In the data rows, zero lies at 4.5, halfway between 4 and 5.
Some points, one per row:
[6 3 3 3 6 5 5 5 7 3 8 3 8 5 6 2 6 4 4 3 2 4 4 2]
[4 7 5 1 5 6 7 1 0 5 1 3 1 4 3 4 6 2 7 2 4 2 4 4]
[1 2 7 3 3 5 1 3 4 6 2 5 3 6 2 3 3 9 5 5 4 2 7 8]
[7 3 3 2 6 5 5 4 7 3 9 4 9 5 7 2 7 4 4 3 2 4 5 2]
[1 2 7 3 3 5 1 3 4 6 2 5 3 6 2 3 3 9 5 5 4 2 7 8]
[5 7 3 6 6 6 3 6 5 4 7 6 3 4 8 8 7 5 7 4 3 3 2 4]
[5 3 2 6 5 3 5 6 7 2 3 2 5 4 4 4 4 5 3 2 4 4 3 4]
[2 2 6 3 3 5 2 3 4 6 3 4 4 6 3 3 4 8 5 5 4 3 7 7]
[4 3 2 6 6 3 5 7 8 2 3 1 5 4 4 3 5 5 2 2 3 4 2 4]
[3 5 5 3 6 3 6 6 3 6 3 3 5 2 4 2 5 5 2 3 4 2 3 4]
[3 5 7 5 3 5 7 3 5 7 5 4 5 3 5 4 5 4 5 2 4 6 3 4]
[7 4 4 4 6 5 4 3 3 6 4 4 3 3 2 4 2 3 4 8 7 6 6 8]
[6 5 5 7 3 3 5 6 4 4 5 5 4 8 6 6 2 3 4 5 7 6 7 5]
[3 5 8 5 2 6 7 2 5 9 6 5 5 2 5 4 5 4 6 3 4 6 4 4]
[6 5 4 7 3 3 5 6 4 4 5 5 4 8 6 6 2 3 4 5 7 6 7 5]
[3 2 8 1 3 9 7 3 2 3 5 4 5 1 3 5 5 5 4 5 2 0 6 2]
[5 4 2 6 5 4 5 7 7 2 3 2 5 4 4 3 5 5 3 2 4 4 3 3]
[5 4 5 6 3 3 4 5 4 4 4 5 3 7 5 5 2 4 4 5 6 5 7 5]
[6 3 4 2 5 5 4 4 7 4 8 4 8 5 6 2 6 5 4 3 2 3 5 3]
[3 4 5 3 7 2 7 3 5 5 4 7 6 6 4 4 5 3 4 5 3 6 4 4]
[6 5 4 6 3 3 4 5 3 4 4 6 4 7 5 6 2 3 5 5 6 6 6 5]
[4 3 2 5 6 3 5 7 8 2 3 1 5 4 4 3 5 5 3 1 3 4 2 4]
[4 3 2 5 6 3 5 7 8 2 3 1 5 4 4 3 5 5 3 1 3 4 2 4]
[6 5 4 7 3 3 5 6 4 4 5 5 4 8 6 6 2 3 4 5 7 6 7 5]
[3 4 5 3 7 2 7 3 5 5 4 7 6 6 4 4 5 3 4 6 3 6 4 4]
[5 7 3 6 5 6 3 7 4 4 6 6 3 4 8 8 7 5 7 5 4 4 3 5]
[5 7 4 5 3 7 3 7 3 4 6 5 5 4 6 3 7 5 7 5 6 7 7 5]
[5 4 5 6 3 3 4 5 4 4 4 5 4 7 5 5 2 4 4 5 6 5 7 5]
[4 6 4 5 4 7 4 6 4 4 6 5 5 5 6 3 7 4 7 5 6 7 6 5]
[7 3 3 2 6 5 5 4 7 3 9 4 9 5 7 2 7 4 4 3 2 4 5 2]
[2 3 6 3 6 3 6 3 5 5 4 7 5 6 3 4 5 4 4 5 3 6 4 5]
[2 3 6 3 3 5 2 4 4 6 3 5 3 6 3 4 3 8 5 5 5 3 7 7]
[5 6 4 5 3 7 3 6 3 4 6 4 5 4 6 3 7 4 7 5 6 7 7 6]
[5 6 4 5 3 8 3 6 3 4 6 4 5 4 6 3 7 4 7 5 6 7 7 5]
[5 8 3 6 6 6 4 6 3 5 5 6 2 4 7 8 7 5 7 4 3 3 2 4]
[4 7 7 5 5 3 3 6 4 4 2 3 9 3 4 3 6 3 6 6 5 2 4 6]
[3 4 5 3 7 2 7 3 5 5 4 7 6 6 4 4 5 3 4 6 3 6 4 4]
[4 3 3 5 6 3 5 6 7 2 3 2 5 4 4 3 5 4 3 2 3 4 3 4]
[3 5 8 5 2 6 7 2 5 9 6 5 4 2 5 4 4 4 6 2 4 6 4 4]
[5 7 3 6 6 6 3 7 5 4 6 6 3 4 7 8 6 5 7 4 3 3 2 4]
[8 4 4 4 6 5 4 2 3 7 4 4 2 2 0 4 1 3 4 9 7 5 5 8]
[4 3 2 5 6 3 5 7 8 2 3 1 5 4 4 3 5 5 3 1 3 4 2 4]
[6 5 4 7 3 3 5 5 4 4 5 5 4 8 6 6 2 3 4 5 7 6 7 5]
[4 8 5 1 6 6 9 1 0 4 1 3 0 4 4 4 7 1 7 2 5 2 4 3]
[6 4 5 6 4 3 5 5 4 4 5 6 4 7 5 6 2 3 4 5 6 6 6 5]
[4 3 2 5 6 3 5 7 8 2 3 1 5 4 4 3 5 5 3 2 3 4 2 4]
[2 2 6 3 3 5 1 3 4 6 2 5 3 5 2 4 3 8 5 6 5 3 7 8]
[5 8 3 7 6 6 3 7 4 5 6 6 2 4 8 9 7 6 7 5 3 3 2 4]
[7 4 5 4 7 4 4 2 3 7 4 5 3 3 1 4 2 3 4 8 7 6 5 8]
[4 3 2 5 6 3 5 7 8 2 3 1 5 4 4 3 5 5 2 2 3 4 2 4]
[7 3 3 2 6 6 5 4 7 3 9 4 9 5 7 2 7 4 4 3 2 4 5 2]
[4 5 7 5 2 5 7 3 5 8 6 5 4 3 5 5 4 4 5 3 4 6 4 4]
[5 7 3 7 5 5 3 6 4 4 6 6 3 4 8 8 6 5 7 5 4 3 3 4]
[4 3 2 6 6 3 5 7 8 2 3 1 5 4 4 3 5 5 2 2 3 4 2 4]
[3 5 8 5 2 6 7 2 5 9 6 5 4 2 5 4 4 4 6 3 4 6 4 4]
[5 7 3 6 5 6 3 6 5 5 6 6 3 4 7 8 6 5 6 5 4 4 2 4]
[4 4 4 3 6 3 7 6 4 5 5 4 4 2 4 2 5 5 1 2 3 3 3 3]
[1 2 7 3 3 5 1 3 4 6 2 5 3 6 2 4 3 9 5 5 4 2 7 8]
[1 2 7 3 3 5 1 3 4 6 2 5 3 6 2 4 3 9 5 5 4 2 7 8]
[7 3 3 2 6 5 5 4 7 3 9 4 9 5 7 2 7 4 4 3 2 4 5 2]
[6 5 3 3 2 5 4 3 6 7 5 3 4 4 4 7 4 5 1 7 8 7 4 3]
[4 3 3 5 5 4 4 6 7 2 3 2 5 4 4 3 5 6 3 2 3 4 3 5]
[4 5 7 5 3 6 6 2 4 8 5 5 4 2 4 4 4 4 5 4 4 6 4 5]
[4 5 7 4 3 6 7 2 5 8 6 5 5 3 5 4 5 4 5 3 3 6 4 3]
[4 5 4 5 3 7 3 6 3 4 6 4 5 4 6 3 6 5 7 5 6 6 7 6]
[4 7 2 2 2 5 3 5 2 6 1 7 5 5 5 6 6 5 9 2 4 9 5 5]
24 more points follow, each with its number after it:
[5 8 3 7 6 6 3 7 4 5 6 7 2 4 8 9 7 6 7 5 3 3 2 4] 0
[4 3 2 5 6 3 5 7 8 1 3 1 5 4 4 3 5 5 2 2 3 4 2 4] 1
[6 5 4 7 3 3 5 6 4 4 5 5 4 8 5 6 2 3 4 5 7 6 7 5] 2
[7 4 4 6 4 3 4 5 3 4 5 5 3 7 5 5 2 3 4 6 7 6 6 6] 3
[6 5 4 7 3 3 5 6 4 4 5 5 4 8 6 6 2 3 4 5 7 5 7 5] 4
[6 5 4 7 3 3 5 6 4 4 5 5 4 8 6 6 2 3 4 5 7 6 7 5] 5
[1 2 7 3 3 5 1 3 4 6 2 5 3 6 2 4 3 9 5 5 4 2 7 8] 6
[5 8 3 7 6 6 3 7 4 5 6 7 2 4 8 9 7 6 7 5 3 3 2 4] 7
[3 5 8 5 2 6 7 2 5 9 6 5 4 2 5 4 4 4 6 3 4 6 3 4] 8
[6 5 4 7 3 3 5 6 4 4 5 5 4 8 6 6 2 3 4 5 7 6 7 5] 9
[5 6 4 5 3 7 3 6 3 4 6 4 5 4 7 3 7 4 7 5 6 7 7 5] 10
[5 8 3 7 6 6 3 7 4 5 6 6 2 4 8 9 7 6 8 5 3 3 2 4] 11
[5 6 1 5 4 3 5 2 3 4 5 1 6 1 4 7 6 8 6 6 4 3 2 4] 12
[1 2 6 3 3 5 1 3 4 6 2 5 3 6 2 4 3 9 5 5 4 2 7 8] 13
[6 4 5 6 4 3 5 5 4 4 5 6 4 7 5 5 2 3 4 5 6 6 6 5] 14
[4 4 4 3 6 3 7 6 4 5 5 4 5 3 4 2 5 5 2 2 3 3 3 3] 15
[4 4 3 5 6 3 4 6 7 2 2 1 6 3 4 3 5 5 3 2 4 4 2 4] 16
[7 4 3 3 3 5 4 3 5 7 5 4 4 3 4 6 4 4 1 7 8 6 4 4] 17
[6 4 3 3 3 5 4 4 6 6 4 3 4 4 4 6 4 5 1 6 7 6 4 3] 18
[6 4 4 7 3 3 5 6 4 4 5 5 4 8 6 6 2 3 4 5 7 6 7 5] 19
[8 4 4 4 6 5 4 2 3 7 4 4 2 2 0 4 1 3 4 9 7 5 5 8] 20
[7 4 4 4 5 4 3 2 2 7 4 4 3 2 1 3 2 3 4 8 7 6 5 7] 21
[3 2 8 2 4 8 6 3 2 3 6 4 5 2 3 5 5 5 4 6 3 1 6 2] 22
[1 2 7 3 3 5 1 3 4 6 2 5 3 6 2 4 3 9 5 5 4 2 7 8] 23
Which of these numbered points is nearest to each point below by angle, seen from the average point of the first points? Its number follows each.
[5 6 1 5 4 3 5 2 3 4 5 1 6 2 4 7 6 8 6 6 4 3 2 4] > 12
[4 3 2 5 6 3 5 7 8 1 3 1 5 4 4 3 5 5 2 2 3 4 2 4] > 1
[4 9 5 6 4 7 3 1 2 4 3 5 3 4 3 7 2 3 3 6 4 4 2 1] > 17
[3 5 7 5 3 6 6 3 5 8 6 5 4 3 5 5 5 4 6 3 4 6 3 4] > 8
[4 5 7 5 2 5 6 2 5 8 6 5 4 3 5 5 4 4 5 3 4 6 4 4] > 8
[3 5 5 3 6 3 7 6 3 6 4 4 3 2 3 2 4 5 1 2 4 2 3 3] > 15
[5 6 1 5 4 3 6 2 3 4 5 1 6 1 4 7 6 8 6 6 4 3 2 4] > 12
[6 5 4 7 3 3 5 6 4 4 5 5 4 8 6 6 2 3 4 5 7 5 7 5] > 4
[3 2 8 1 3 9 7 3 2 3 5 4 5 1 3 5 5 5 4 5 2 0 5 2] > 22
[3 2 8 1 3 9 7 3 2 3 6 4 5 1 3 6 5 5 4 5 2 0 6 2] > 22
[4 5 7 5 2 5 7 2 5 8 6 5 4 3 5 5 4 4 5 3 4 6 4 4] > 8
[3 5 5 3 6 3 7 6 3 6 4 3 3 2 4 2 4 5 1 2 4 2 3 3] > 15
[5 6 4 5 3 7 3 6 3 4 6 4 6 4 6 3 7 4 7 5 6 7 7 5] > 10
[3 5 8 5 2 6 7 2 5 8 6 5 4 2 5 4 4 4 6 3 4 6 4 4] > 8
[6 4 5 6 4 3 5 5 4 4 5 6 4 7 5 5 2 3 4 5 6 6 6 5] > 14
[5 6 4 5 4 7 3 6 4 4 7 4 6 4 7 3 7 4 7 4 5 7 7 5] > 10
[3 2 8 1 3 9 7 3 2 3 5 4 5 1 3 5 5 5 4 5 2 0 6 2] > 22
[6 4 3 2 2 5 4 3 6 7 5 3 4 4 5 7 4 5 1 7 8 7 4 3] > 18
[5 7 4 5 4 7 4 6 3 4 5 4 5 4 6 3 7 4 7 4 6 6 6 5] > 10
[3 5 8 5 2 6 7 2 5 8 6 5 4 2 5 4 5 4 6 3 4 6 4 4] > 8
[6 4 4 7 4 3 5 6 4 3 4 5 4 7 5 5 2 3 3 4 6 5 6 5] > 19
[6 4 5 6 4 3 5 5 4 4 5 6 4 7 5 5 2 3 4 5 6 6 6 5] > 14
[3 5 5 3 6 3 7 6 3 6 3 3 4 2 4 2 4 5 1 2 4 2 3 3] > 15
[6 4 5 6 4 3 5 5 4 4 5 6 4 7 5 6 2 3 4 5 6 6 6 5] > 14
[5 8 3 7 6 6 3 7 4 5 6 6 2 4 8 9 7 6 8 5 3 3 2 4] > 11
[3 5 8 5 2 6 7 2 5 9 6 5 4 2 5 4 5 4 6 3 4 6 4 4] > 8
[6 4 3 3 2 5 4 3 6 7 5 3 4 4 5 7 4 5 1 7 8 7 4 3] > 18
[3 5 5 3 5 3 7 6 3 6 4 3 4 2 4 2 4 5 1 2 4 2 3 3] > 15
[4 2 8 2 3 9 7 3 2 3 5 4 5 2 3 5 5 5 4 5 3 1 6 2] > 22
[6 4 3 3 2 5 4 3 6 7 5 3 4 4 5 7 4 5 1 7 8 7 4 3] > 18
[5 3 6 8 5 2 2 5 5 4 8 3 5 4 4 5 5 4 4 8 7 4 6 2] > 3
[6 5 4 7 3 3 5 6 4 4 5 5 4 8 5 6 2 3 4 5 7 6 6 5] > 2
[4 5 5 3 6 3 7 5 3 6 4 4 3 2 3 2 4 5 1 3 5 3 3 4] > 15
[3 4 5 3 7 2 7 4 5 5 4 7 5 5 4 4 5 3 3 5 3 6 4 4] > 15
[1 2 6 3 3 5 1 3 4 6 2 5 3 6 2 3 3 9 5 5 4 2 7 8] > 13
[6 5 4 7 3 3 5 6 4 4 5 5 4 8 6 6 2 3 4 5 7 5 7 5] > 4
[6 4 5 6 4 3 5 5 4 4 5 6 4 7 5 6 2 3 4 5 6 6 6 5] > 14
[6 4 5 6 4 3 5 5 4 4 5 6 4 7 5 6 2 3 4 5 6 6 6 5] > 14
[6 3 4 3 5 6 5 4 7 4 8 4 8 5 6 2 6 4 4 3 2 4 5 3] > 15
